The rows of R fall into several groups and each row is roughly a mix of its group's hidden directions.
R:
[-197 -367 -188 -126 158 -447 -202 -92 29 -62 383 -131]
[-40 -337 59 -205 -332 -342 -241 53 -11 -16 342 320]
[-273 -300 271 -178 -90 297 -32 -330 122 152 390 43]
[-84 247 -34 261 385 138 -407 32 10 35 -411 161]
[-315 -232 -258 199 322 -309 -223 -276 -86 224 -30 -157]
[-201 -312 -243 18 95 -571 -201 63 -58 -124 260 73]
[-475 38 -94 -182 -39 -194 -439 -212 153 25 280 138]
[154 393 -150 278 -65 -275 105 362 -22 -161 -373 -53]
[-36 412 -94 253 485 131 47 55 -14 120 -365 -134]
[373 -238 -187 -104 -117 -555 51 216 -38 -229 -14 -38]
[-35 -217 145 -245 -477 341 59 -161 9 -113 384 68]
[72 -100 173 106 -197 -8 295 152 111 -349 383 -426]
[-114 250 205 163 35 485 -47 -125 56 156 -181 457]
[63 -267 -239 -35 -150 -485 -223 289 -294 220 8 -88]
[233 147 124 243 -112 -67 314 251 55 -295 215 -450]
[302 -147 85 -274 -282 -309 -31 314 -16 -280 201 280]
[-248 49 25 169 156 298 73 -136 -126 432 -139 -465]
[261 -291 38 -185 -204 -546 -31 211 -40 -176 244 49]
[-183 -208 -260 38 16 -340 -408 109 -302 367 -41 1]
[21 -213 222 -25 -316 216 315 70 110 -370 306 -280]
[-331 31 50 -43 25 544 -141 -214 -72 362 158 -171]
[205 465 183 275 -128 57 289 217 -7 189 -283 -184]
[264 316 -20 -9 85 233 270 -3 138 -558 -127 129]
[118 213 62 37 -306 -190 207 241 41 -255 207 -513]
[64 -448 -93 154 230 -225 -192 -183 -153 166 287 -351]
[77 405 -119 236 406 21 215 26 16 -41 -397 -237]
[-163 -322 -198 -14 230 -486 -209 -39 -8 -50 394 -76]
[29 -508 127 -217 -460 -40 3 -117 -21 -86 331 -21]
[-9 324 137 -283 -149 440 267 -166 251 -197 -150 155]
[-254 363 201 0 82 482 123 -241 211 -64 -115 239]
[-249 274 -94 280 337 -117 -17 24 -129 401 -264 -261]
[-140 -358 -159 96 -83 -564 -100 97 -223 164 254 24]
[209 -454 -73 -103 -130 -475 113 93 -63 -201 169 -254]
[316 -396 46 165 149 -382 126 -90 -19 -136 275 -307]
[87 -37 -225 -87 96 -433 -75 105 35 -269 281 -484]
[299 111 182 -268 -271 -98 6 275 77 -271 119 457]
[-430 346 92 117 118 384 -151 -102 46 168 -179 288]
[-275 -326 -98 -152 -47 -365 -208 -79 -15 -140 498 -9]
[-175 -606 -71 -282 67 -12 -104 -217 -89 186 20 283]
[129 -300 -43 -76 -120 -647 -75 107 -12 -258 68 178]
[63 425 310 217 -276 183 244 117 129 -76 171 -324]
[394 321 293 -29 -347 194 249 246 47 15 41 -197]
[-166 -36 -79 -155 105 -196 -373 36 -16 -49 64 642]
[449 -3 170 -224 -333 -110 213 280 59 -344 115 69]
[-199 -45 155 -185 -456 383 27 -187 -48 1 409 88]
[-78 633 -90 147 326 240 22 67 43 5 -207 133]
[-152 17 -267 85 188 -372 -393 68 -63 -4 -270 394]
[7 433 -22 62 235 618 28 -1 92 104 -133 31]
[-93 301 45 -251 -110 673 15 -77 115 16 -134 -8]
[290 -238 57 6 -222 -253 274 119 -48 -60 129 -546]
[10 -391 -339 137 150 -309 -1 -109 -99 -172 -54 -457]
[-394 -141 -285 46 343 -113 -391 -185 -70 94 -61 273]
[-55 -120 6 188 356 310 12 -57 -65 344 -296 -422]
[-55 -437 94 -181 -509 -121 35 -132 -54 63 340 -131]
[-261 -271 43 134 281 -30 -345 30 -146 519 -90 -87]
[-63 59 -94 138 448 -253 -369 231 -9 240 -210 276]
[83 -42 -200 92 169 -532 -162 87 64 -285 -204 372]
[407 -113 -44 -167 -236 -410 297 216 54 -312 7 -26]
[239 73 47 310 50 -11 -198 561 -190 132 -115 -290]
[139 187 279 -115 -159 624 184 -139 55 135 -180 -29]
[-64 -68 -163 125 -277 -306 60 323 -178 -162 -366 383]
[-339 411 0 98 179 367 -193 12 -64 356 35 196]
[177 -194 -268 -52 -166 -527 -166 376 -213 33 -56 -14]
[392 -90 214 -120 -371 -142 293 258 13 -115 180 -299]
[174 224 234 155 -163 121 321 142 142 -198 201 -494]
[-402 153 41 180 280 373 -293 -238 -20 272 -80 86]
[-280 -365 -25 -237 -40 88 -204 -216 -63 173 -92 509]
[-20 -50 156 -191 -124 502 225 -280 34 140 255 -349]
[379 -179 184 -244 -355 -223 220 282 14 -230 203 -23]
[-240 138 174 -206 -235 559 218 -176 35 193 163 -81]
[131 -145 -348 2 205 -593 -78 204 -120 -112 -15 -198]
[50 -64 356 256 -137 271 359 59 130 -196 372 -223]
[-330 320 1 124 250 398 -122 -229 60 233 -179 251]
[118 77 -106 46 324 -414 -280 272 77 -87 -167 405]
[113 -361 -10 55 -98 -484 62 54 -87 127 205 -453]
[-166 -259 -194 0 115 -497 -157 50 66 -236 396 -176]
[262 2 58 -242 -348 240 149 236 -163 229 -23 -448]
[291 364 15 219 -72 -108 228 284 37 -228 3 -446]
[489 -220 -7 -168 -219 -195 213 204 -54 -124 100 -388]
[-232 184 -105 -26 211 2 -362 -74 27 4 -86 616]
[-327 -544 13 -138 -14 -187 -105 -200 -56 229 188 261]
[164 531 49 289 -79 -69 150 249 115 -219 30 -339]
[286 330 -253 84 79 -164 -11 254 25 -450 -98 -308]
[107 -303 -46 -242 -356 -467 301 9 -84 -30 241 -49]
[371 -243 37 185 316 -325 104 -170 149 -380 111 -104]
[172 76 -96 -91 6 -478 -170 233 105 -240 25 483]
[100 314 47 -11 12 587 272 -119 79 -340 -41 -6]
[335 -32 -33 -267 -178 -275 326 -18 211 -447 -68 139]
[39 136 66 246 -9 279 275 -104 3 204 -111 -604]
[-37 14 -5 -218 -12 -213 -330 135 -6 -80 108 654]
[-470 -286 -242 136 354 -35 -138 -308 -59 191 -55 -73]
[407 27 158 -221 -357 164 220 332 23 -329 64 -43]
[-64 -343 -4 -134 -10 -352 54 -36 24 -7 460 -433]
[247 497 -155 196 40 -35 6 257 68 -399 -119 -225]
[-254 -395 6 -274 140 178 -227 -340 11 215 86 317]
[320 -95 -88 -317 -357 -334 315 167 47 -278 27 38]
[191 -115 -39 -273 -90 -197 -38 145 57 -480 55 485]
[-338 -16 156 -122 -309 290 -211 -113 -97 212 400 250]
[412 208 9 145 273 223 226 76 -36 186 -430 -177]
[326 -220 90 -55 -278 -115 335 173 -20 -171 115 -476]
[358 -273 69 -153 -296 -286 225 233 -22 -270 165 -248]
[-37 -499 25 -78 -149 -510 -252 69 -76 159 153 77]
[-238 -604 36 -298 -121 52 -52 -214 -21 0 243 174]
[448 279 282 -120 -370 72 191 298 57 -138 72 23]
[-168 194 31 -391 -463 329 143 52 -98 293 -81 -19]
[-36 292 -42 143 393 475 -75 39 45 313 -248 -101]
[395 -134 171 -68 -324 -202 311 196 8 -109 165 -374]
[182 234 48 -131 -144 319 227 -45 131 -550 88 237]
[366 105 -133 21 162 -359 166 145 153 -467 -234 62]
[-134 -37 273 -81 -181 566 109 -183 106 181 -224 273]
[-368 529 48 72 22 397 -38 -83 -94 75 129 218]
[350 -157 232 -165 -374 -196 241 275 -9 -51 247 -253]
[217 83 -22 -177 -107 -115 -87 143 159 -444 133 537]
[-309 222 -133 306 322 214 -98 -298 -6 299 -216 -165]
[-143 243 281 12 -262 484 76 -100 83 202 -248 284]
[157 -44 -252 -226 -175 -518 -16 186 11 -248 -206 297]
[419 -231 -37 286 287 -373 -105 161 -15 -208 7 -231]
[-182 214 -95 -160 68 31 -303 -171 -22 414 -369 345]
[43 -124 -156 260 130 -493 -324 320 -229 144 -130 13]
[257 -237 72 158 -166 -416 144 340 -203 108 188 -300]
[358 -215 187 -163 -346 -232 254 264 -15 -119 215 -253]
[-95 -278 93 -243 -392 -84 -240 7 -7 24 408 357]
[373 -234 -100 -136 -255 -474 185 243 -74 -165 89 -147]
[-21 101 283 -32 -103 570 239 -108 43 150 185 -336]
[-169 104 -268 236 8 -543 -172 270 -35 -238 -69 201]
[-337 -83 235 -129 -305 382 -27 -198 72 163 -76 399]

In each list below, four rows fit none of the groups, and each other row fits one group, some only roughly. Which are they? Name them in the order they come.
- Z_950: [-121 231 -140 47 292 498 -111 -196 5 120 -239 350]
- Z_446: [-328 227 24 147 298 356 -230 -13 -104 448 -77 22]
- Z_185: [357 -131 -49 -167 -110 -355 0 176 81 -486 215 185]
- Z_779: [-490 -23 -131 20 270 70 -158 -449 42 311 56 59]
- Z_12: [-252 123 203 125 52 600 -88 -106 -31 320 102 -193]
- Z_388: [233 260 262 27 -110 507 229 218 82 -40 -17 -315]
- Z_809: [175 478 85 196 53 364 48 56 4 125 -422 169]
- Z_103: [-167 -218 -290 -94 93 -500 -183 -242 -1 -82 -41 374]
- Z_638: [-147 422 219 83 43 520 99 -120 91 294 -131 76]
- Z_761: [-445 162 126 15 -224 359 67 -216 -177 299 242 -134]
- Z_297: [47 -347 6 -170 -274 -376 132 -118 52 -392 319 95]
 | Z_950 Z_185 Z_779 Z_297
- Z_84: [30 20 198 -175 5 440 287 -446 235 -128 185 -126]
- Z_229: [-176 25 109 -216 -424 119 -38 -141 13 -122 459 370]
- Z_387: [-79 97 249 230 325 522 33 -312 164 21 102 -150]
- Z_877: [138 387 111 -7 159 436 245 -93 174 -348 -80 209]
- Z_848: [-440 309 144 23 -115 468 -41 74 -62 311 -28 128]
- Z_438: [137 -31 -194 137 304 -441 -39 101 -19 -107 294 -442]
- Z_757: [-168 -91 209 -249 -357 501 191 -280 -17 54 152 -79]
- Z_975: [-189 -41 -83 93 273 -465 -365 182 -85 294 -57 247]
- Z_647: [23 304 162 -144 6 411 268 -206 319 -328 -126 139]
- Z_10: [-426 274 5 158 169 267 -294 -89 -43 215 -229 301]
- Z_28: [294 -359 -66 -206 -198 -337 87 210 -35 -416 148 -71]
- Z_956: [-177 -383 -45 -89 -146 -419 -394 27 -3 129 25 332]
- Z_763: [50 178 -143 -77 -317 -344 -152 215 -30 -267 20 496]
 | Z_877 Z_757 Z_956 Z_763
- Z_337: [211 449 137 -195 -187 107 169 278 130 -367 6 247]
- Z_993: [-406 131 143 -58 -266 409 73 14 -120 404 185 -81]
- Z_898: [-115 -135 -130 -212 -301 -255 -323 106 -67 -1 74 541]
- Z_900: [-290 -225 -258 -26 142 -437 -245 -280 -40 23 18 338]
- Z_124: [-29 129 -91 278 509 -81 -25 59 -66 206 -422 -265]
- Z_576: [224 523 -129 -55 33 62 10 361 48 -411 -50 -124]
- Z_643: [294 -131 208 -110 -319 -44 451 134 20 -103 287 -301]
- Z_359: [-206 566 -16 125 21 480 187 -117 -22 3 -27 -89]
- Z_70: [-340 115 -246 20 223 -12 -472 -94 -69 142 -241 337]
- Z_238: [365 -189 -327 -314 -132 -356 -144 218 -130 -79 -178 -160]
- Z_36: [540 115 328 -41 -272 -114 181 307 74 -80 48 -161]
- Z_720: [196 -127 -359 -210 37 -425 -271 71 -46 -143 -311 246]
 | Z_337 Z_898 Z_576 Z_36
- Z_790: [-196 428 141 135 109 512 112 -139 89 264 -153 29]
- Z_729: [-103 297 201 -173 -40 428 33 4 135 -33 -51 539]
- Z_913: [98 -176 -296 37 -193 -626 -157 149 -91 -152 -158 80]
- Z_414: [455 -283 -83 -113 63 -208 161 -79 167 -433 178 -186]
- Z_693: [424 -111 193 161 241 300 385 -9 -28 116 -35 -316]
- Z_930: [178 328 -141 184 489 46 73 130 93 4 -432 -122]
- Z_752: [384 -451 -195 -155 38 -219 -106 -214 98 -302 -186 114]
- Z_989: [35 46 -315 64 -81 -488 -53 434 -225 106 -153 -198]
- Z_218: [167 133 9 50 110 537 324 -127 74 -70 -198 -386]
- Z_79: [-296 -166 -328 -91 336 3 -203 -171 -163 122 -350 299]
- Z_513: [222 450 124 195 -6 363 59 87 24 96 -412 199]
 | Z_913 Z_752 Z_989 Z_79
